In the rows, 128 means zero.
Turns, then the turns between two rows, first turn first; the first pair answered:
W (before => after):
[118 136 121 131 104 115 130 103  78 174 150 162 142 141 129  92  98 112
 122 104 148 146 182 113 143 146 136 151 120 145 132 169 111 128  83 143
 106 101 173 169 145 136 101 104] => [118 122 121 145 116 107 116 120  65 155 163 165 141 149 112  95 109  92
 119 111 138 135 175  94 142 144 131 144 115 154 120 154 104 141  84 145
 102 113 168 175 129 141  98 101]
[101 176 152 114  93 123  98 118  96 136 147  98 120 140  78 116 175 134
 128 112 153 118  85 186  82 129 167  89  90 125 108 183 124 128 186 115
 122 136 146 124 110 130 131 109] => [ 98 178 149 116  90 122  96 116  96 132 146 101 118 143  75 121 171 134
 126 116 153 115  87 188  80 129 166  84  88 129 110 183 123 125 183 114
 120 136 148 125 114 131 130 110]
[141 148 103 127 105  77 156  93 158 144 131 109 114 157 169 122 107 133
 134 128 136 105 151 130 119 115 133 164 148 107 148 176 146 120 144 143
 131 121 161 125 190 126 147 143] => [146 102 105 162 125  70 117 124 118 109 151 119 120 174 134 125 123  90
 118 124 109  68 142  91 116 117 128 157 138 132 129 165 129 133 155 142
 127 161 134 121 175 139 138 147]
[170 107 104 111 102 131 125 111 123 193 152 155 153 109 167 121 137 140
 119 103 155 126 155 131 168 127 159 122 136  57 129 164 150 120 117 134
 109 105 109  99 104 117 129 145] => [168  75 105 138 117 121 100 136  92 170 167 159 157 126 140 124 153 111
 106 100 134 102 152 106 168 132 156 120 127  75 112 157 138 127 122 137
 102 126  88  98  95 129 125 148]
P (before => after):
[114 142  96 107 143 143 109 134 160 128 107 159 116 108 137 100  75 123
 112 165 163 113 138 115 169 100 149 130 111 114 169 122 146 158  94 135
 138 121 169 121 118 128  72 148] => [129 141  90 105 113 162  97 149 164 135 116 168 154 122 150 103 101 131
 138 148 156 147 120 146 180 100 142 127 116  83 158 129 154 135 104 106
 136 113 155 117 127 124  87 135]
[126 145 148 129 141 145 152 113 116 128 123 106 121 126 125 114 113 135
 115 123 117 115 141 143 101 152 121 122 143 167 106 152 114 133 146 160
 132 110 119 123 145 116 157 124] => [111 128 130 120 150 118 145 120 122 124 111 124  99 110 116 126 103 115
 103 145 130 100 151  99 115 134 138 126 128 176 120 130 105 156 121 169
 136 135 134 136 127 132 125 133]
[138 144 102 135 122 105 117 151 168 148 128 153 131 107 149 155 147 151
 152 147 148 157 107 127 149  99 121 125 111  88 137  93 133 151 105 143
 125 133 157 142 102 116 100 114] => [149 156 113 135 108 136 125 146 166 149 141 133 151 121 162 145 151 165
 164 128 132 173 101 166 131 117 110 126 128  84 119 115 135 129 125 134
 127 112 146 128 124 101 126 106]
[152 126 121  72 102 102 133 144 179 162 100 149 144 121 142 174 108 121
 115 140 151 127 122 105 121 154 154 111 135 114 131 137 148  85 146 102
 125 101 151 149 151 110 100 125] => [155 131 128  74 100 114 138 143 180 161 104 138 145 128 146 166 109 131
 116 129 147 127 120 122 109 164 148 113 143 118 121 145 148  76 150 100
 127  92 145 146 161 103 113 123]
Z (before => after):
[103 156 154 149 124 126 134 132 140 146 109 115 131  97 114  87 116  96
  85 136 128  94 137 102 144 122 159 139  95 170 146 172 130 108  77 171
 141 117 174 144 140 128 139 156] => [115 129 152 170 122 139 111 151 120 139 121 119 152 125 105  85 129  72
  90 122 104  89 132 105 152 130 146 134  95 173 131 185 128  97  89 151
 137 128 142 135 148 125 151 154]
[110 109 116 148 132 151 124 120 108 124 117 129 156 167 154 137 124 105
 120  70 111 110 150 142 121 151 104 128 130 136 144 160 129 102 114  73
 131 155  96 102 157 106 161 118] => [ 88 165 125 114 153 123 167  84 146 138  84 120  89 112 158 138  78 152
 114 126 151 121 157 117 108 130 129 134 127 140 161 119 131 140  84 128
 134 150 152 128 123 117 135 116]
[ 60 138 115 123 118  99 143 135 157 146  78 119  99 139 122 140 124 120
 111 173 171 125 128  92 146  80 148 151  99 109 149  96 114 178  77 136
 134 142 224 146 130 117  96 133] => [ 92  72 109 178 111 124  87 184  98 112 120 133 157 199  95 141 175  65
 115 124 112 106 112  96 148 105 122 143  99 120 114 128 100 155 105  87
 125 160 157 118 145 114 126 136]
[123 132 129 131 147 140 130 129 115 127 114 114 124 132 133 132 122 129
 111 143 133 136 137 130 124 123 150 129 120 138 122 132 129 151 124 129
 127 135 147 129 123 135 130 108] => [124 122 125 138 136 147 122 135 108 130 120 119 141 152 134 130 136 120
 112 126 127 138 134 138 131 124 139 129 123 134 122 144 134 142 131 118
 127 135 132 120 129 129 139 110]
Pairs:
(2 to 4 turns a pair)
[128 134 142 152 132 146 146 112 124 141 148 122 127 133 135 124 115 137
 129 119 115 137 117 145 123 145 127 139 130 136 130 143 130 112 145 122
 139 117 127 121 136 108 142 120] => [127 110 132 162 128 134 123 131 113 134 149 135 140 145 128 137 129 111
 130 115 108 127 113 128 131 142 126 133 123 135 129 139 130 115 142 112
 136 133 113 116 129 114 136 122]
Z P Z
[132 173 138 125 135 139 137 140 149 130 146 116 117 111 130 119 130 164
 162 137 125 165  97 154 123 129 147 132 134 127 117  98 129 142 130 131
 117 116 151 138 112 138 119  97] => [140 136 132 152 132 153 113 162 114 119 167 120 144 146 118 117 157 128
 158 103  90 145 100 151 128 147 133 129 133 141 104 119 128 125 151 102
 117 127 106 123 131 135 134 104]
P P Z
[107 145 128 109 139 128 151  80 162 139 107 113 116  98 161  95  83 129
 141 139 142 124 149 152 129 127 145 146 129 136 145 129 127 128 120 158
 119 101 169 118 139 144 129 138] => [112 133 107 109 121 116 126  93 176 136 106 133 138 100 175 110 110 122
 160 141 151 146 134 145 158 103 155 142 122 108 153 119 132 125 111 138
 114 119 171 119 123 144 117 135]
P P
[118 161 160 118 147 114 148 155 126  71 169  92 116  57 128  95 132 119
 114 160 124 140 107  95 108 144 126 128 130 158 162 110 110 155 114 140
 110 109 155 129 129 125 108 129] => [120 145 158 126 147 114 143 161 114  64 170  97 119  70 121  96 134 101
 108 155 114 130 110  84 104 145 123 129 127 166 157 116 105 152 116 132
 114 118 141 124 138 124 112 135]
W W W
[123 172  85  85  77 183 191 106 153 177  85 123 135 136 193 125 112 172
 153 127 154 145 162 166 142 132 116 119 141  68 163 150 183 106 120 154
 146  76 161 101 152 119 121 135] => [117 156  65  82  76 151 175 119 170 174  74 148 123 123 189 137 117 155
 150 144 169 140 164 127 169 110 128 119 124  55 182 122 177 119 102 148
 146 103 178 110 126 130  93 138]
P P P P
[138 116 126 156 119 139 133 156 112 139 148 129 157 164 130 125 138 112
 164 119 108 120 138 160 126 151 148 122 110 168  98 162 127  86 148 114
 101 115  67  92 121 108 149 126] => [119  96 106 151 133  97 121 166 121 135 131 154 129 138 118 141 128  83
 150 149 127  95 150  97 149 125 169 119  87 175 126 128 120 120 117 128
 106 150  91 110  88 127 107 136]
P P P
[141 140 142 146 122 154 139 115 110 122 156 116 156 142 135 114 131 140
 136 114 124 119 129 160 120 153 110 123 142 146 116 144 114 112 133 135
 133  97 103 118 140 127 134 119] => [120 119 124 136 143 109 132 121 118 115 141 136 124 118 119 128 113 117
 119 144 139  88 144 100 134 126 130 125 121 153 140 115 107 149  99 149
 132 132 124 133 113 150  95 138]
P P
[119 162 146  96 116 148 172 107 134 136 129 117 107 107 155 112 114 167
 129 134 136 144 126 187 113 149 146 140 142 119 128 136 135 115 139 147
 132  99 147 128 150 117 148 129] => [102 140 123  95 127 108 155 115 147 126 115 141  86  84 146 135 104 141
 115 163 160 125 135 132 138 116 162 140 116 120 157 104 128 145 107 151
 130 131 165 144 124 136 108 136]
P P
[148 125 175 181 116 108 142 153 122 147 130 121  95 132  88  99 150 144
 153 111 127 165 103 126  89 118 118 154 130 184 157 141 105 109 110 152
 126 156 124  76 142 120 165 142] => [142 116 160 176 110  91 128 162 132 147 126 142  92 117  90 112 155 128
 155 129 136 165 102  90 111  96 131 154 115 174 165 120 108 120  92 146
 127 178 133  85 125 125 147 144]
P P
[136 155 148 142 154 107 119 124 106 108 134 128 145 116 135 161 144 155
 128 139 118 151 123 124 102 132 132 106 127 132 103 113 126 115 122 163
 128 127 139 125 128 128 141 110] => [132 143 146 138 150 100 111 127 110 109 127 135 142 111 137 164 147 149
 129 149 122 146 122 108 108 123 137 106 119 126 112 103 125 120 113 160
 128 135 141 127 122 130 133 112]
P P
[123  61 120 122 132 113 130 158 128 131 143 155 144 163 108 119 112 103
 121 115 119  96 146 121 139 141 111 121 107 130 142 125 128 143 124 114
 107 168  93 118 123 112 141 153] => [120  93 108  90 115 110 138 145 165 155 123 164 143 142 137 127 117 132
 144 134 150 135 137 134 165 118 124 118 108  94 161 112 150 144 109 108
 109 152 124 126 114 107 129 143]
Z Z P Z
[130 108  99 130  99 128 103 142 132 140 131 159 156 141 143 146 155  99
 138 124 140 131 133 117 167 119 129 133 113 101 149 138 142 113 110  92
 130 143 116 126 141 132 124 134] => [106 145 129 122 145 109 145 113 136 131 114 135  96 110 119 131 106 125
 108 162 153 105 144  90 131 119 141 139 116 138 147 114 128 146  99 153
 136 142 153 135 121 145 108 132]
P P Z P
[141 118 128 134 103 140 134 130 113 140 124 122 151 162 150 108 144 123
 139  88 110 122 127 175 122 152 105 124 146 117 132 171 144  87 156  87
 128 118 108  96 157 114 162 136] => [120 142 155 123 150 115 175 101 113 134 110  98  84 130 130 101  89 139
  98 124 128  80 151 141  84 151 116 131 141 168 134 149 126 117 143 144
 135 119 129 112 145 129 142 149]
P Z
[121 138 113 112  97 137 121 119 133 142 117 140 142 158 111 140 159 165
 138 138 180 124 105 139 133 106 136 116 131 111 113 108 168 117 121 126
 122 140 120 132 120  98 147 101] => [124 113 115 134 105 135 107 135 108 126 128 147 145 171  96 136 168 137
 125 125 158 105 112 129 133 114 134 117 127 129 106 116 157 118 127 116
 121 152 101 129 124 101 146 106]
W W
[105 166 155 125 136 137 157 105 157 130 128  80  99 123 140 107 101 160
 126 149 142 113 151 157 102 154 120 109 122 113 110 135 125 110 111 127
 157  94 158 139 137 124 119 131] => [116 146 145 132 116 150 146 110 145 135 136  86 124 143 148 104 117 145
 133 122 130 123 149 176 116 164 111 109 126 104 109 158 131  92 120 103
 155  90 135 127 153 113 137 134]
Z Z
[121 120 131 124 135 106 124 135 100 117 129 127  94 130  94 137  96 112
  94 133 112  80 147  91 123 129 149 134 111 176 124 119 106 146 107 140
 116 144 111 139 117 136 132 162] => [122 156 129  90 115 121 159 106 133 151 106 114  91 119 135 130  71 146
 104 123 138 110 165 135 126 130 146 144 127 155 148 145 128 118 104 135
 123 107 136 134 147 117 142 166]
W W
[145  75 103 149 107 121 108 131  98 150 146 141 159 156 153 101 135  93
 130  82 114 112 114 129 151 139  98 127 110 132 117 163 147  91 166 104
 108 143  72  96 148  88 125 166] => [124 146 127 106 137  99 178  76 141 170 102 110  80 101 165  91  66 153
 111 130 159 107 144 118 120 130 122 142 115 150 137 142 145 121 138 172
 116 114 135 115 134  95 111 170]
P Z
[144 128 124 147 125 153 125  91 127 156 162 111 104 141 178  91 122 172
  80 140 138 134 124 163 143 110 127 124 166 158 144 130 117 129 122 174
 144 147 121 145 150 121 146 155] => [149 119 108 146 104 154 112 105 134 160 161 132 130 147 192 101 146 161
  98 134 139 159 109 169 167  99 132 120 164 130 146 127 127 120 117 153
 142 148 117 141 145 119 146 151]
P P P P
[120 107 108 128  77  89 120 122 100 143  97 128 146 137 184 141 117  63
 139  93 137 136 172 108 178 113 134 125 130  83 150 191 157  84 102 104
 159 142 109 131 144  80 134 148] => [105 110 119 126  98  71 132 111  96 142  87 125 111 129 171 139  92  57
 110 111 143 105 184  79 164 115 143 131 119 111 156 185 146 102  93 130
 163 151 118 135 143  92 121 160]
P P P P
[123 115 122 127 161 126 147 128 129 121 130 148 111 101 134 120 144 120
 136 137 127 120 127  98 145 123 149 123 116 130 120 108 118 159 118 145
 115 154 148 134  90 125 105 122] => [136 142 130 123 146 150 157 125 142 129 134 140 126 107 150 112 158 153
 163 135 129 157 109 137 143 133 147 118 133 114 105 117 128 140 133 147
 114 132 153 129  93 115 124 106]
P P Z
[100 142 110 156 155 166 142  99 120 120 166  83 153 147 100 111 127 112
 105 109 121 106 141 141 120 131 117 114 149 156 134 125 122 150 172 172
 112 128 102 126 158 116 161 125] => [109 145  94 149 137 161 115 125 143 116 173 108 179 129 101 133 169 121
 142 136 133 151 105 128 155 104 130 101 140 116 130  90 132 163 160 158
 105 142 115 134 123 121 145 107]
W P P P
[186 143 135 117 150 157 200 107 143 103 111  96  80  97 126 166 130 161
 160 179 124  90 110 167 149 126 139 119 138 118 120 101 128 144 135 172
 132 153 107 126 145 173  94 114] => [193 142 125 116 123 166 185 115 149 105 116 108 110 101 141 176 160 157
 186 172 123 112  98 181 170 119 139 115 137  91 120 101 138 127 140 149
 126 158 102 123 142 166  95 107]
P P P
[129 147 125 133 130 128 137 110 113 140 114 116 117 153 140 115 111 138
 107 115 120 122 147 152 114 145 121 130 145 141 126 171 117 120 138 122
 123 113 141 109 142 118 151 143] => [126 148 113 120 117 124 135 107 128 152 107 123 122 145 153 122 111 141
 115 118 137 130 147 151 132 135 126 132 141 127 142 169 131 117 126 114
 123 113 151 112 146 117 146 144]
W P W W
[141 120 120 152 109 138  93 158 124 131 144 151 155 144 135 138 152 133
 152 112 111 171 106 143 146 123 119 114 122 107 116 117 145 133 130 107
 119 144 104 120 104 128 135 118] => [142 124 119 149 100 144 103 150 127 141 140 147 159 150 146 133 144 138
 149 100 116 174 117 156 146 128 116 119 127 107 124 138 151 114 136 100
 123 131 105 118 122 121 143 118]
W W
[135 120  98  84 115 111 127 129 118 150 108 115 132 121 156 153 118 143
 157 123 149 151 159 135 146 149  95 153 122 105 141 145 141 130 118 101
 104 152 109 124 147  95 111  84] => [128 133 118  92 134 113 145 112 104 147 107  95 106 121 146 137  94 151
 142 119 143 131 172 139 124 158  93 157 127 131 134 152 132 128 124 123
 107 145 106 124 156  94 121  91]
P P
[144  88 103 138 120 114 104 141 133 131 120 137 136 138 129 129 133  90
 134 118 126 104 145 107 143 119 123 130 105 132 141 150 128 116 124 110
 119 159 108 120 132 118 119 144] => [144 137 120 117 125 135 146 106 145 147 107 103 123 136 143 110 107 139
 138 112 134 119 155 154 119 138 117 137 129 134 142 167 133  99 129 131
 128 116 121 115 156 109 138 140]
Z P P P
[139  87  99 143 128 124 132 147  93 106 166 189 206 174 142 156 206  77
  73 113  77 147 170 110 160 129 103 111  74 152 139 158 111 102 127 103
 136 143  99 144 179  92 117 126] => [143 130 114 118 124 148 172 108 107 132 150 163 198 170 170 137 178 112
  75  98  81 163 184 163 136 144  98 118  97 149 146 193 124  72 139 109
 144 105 105 135 210  74 141 127]
P W W W
[138 129 117 148 122 146 118 138 109 120 121 141 133 144 134 126 151 124
 119  91 124 131 119 159 145 141  92 110 142 153  96 154 111 118 137 111
 103 119  86  72 153 132 144 133] => [123 111 109 144 140 109 106 149 119 115 107 164 110 120 124 140 135  95
 104 118 145 110 126 102 168 117 111 111 120 158 117 120 109 147 106 124
 100 148 104  92 126 150 104 149]
P P P
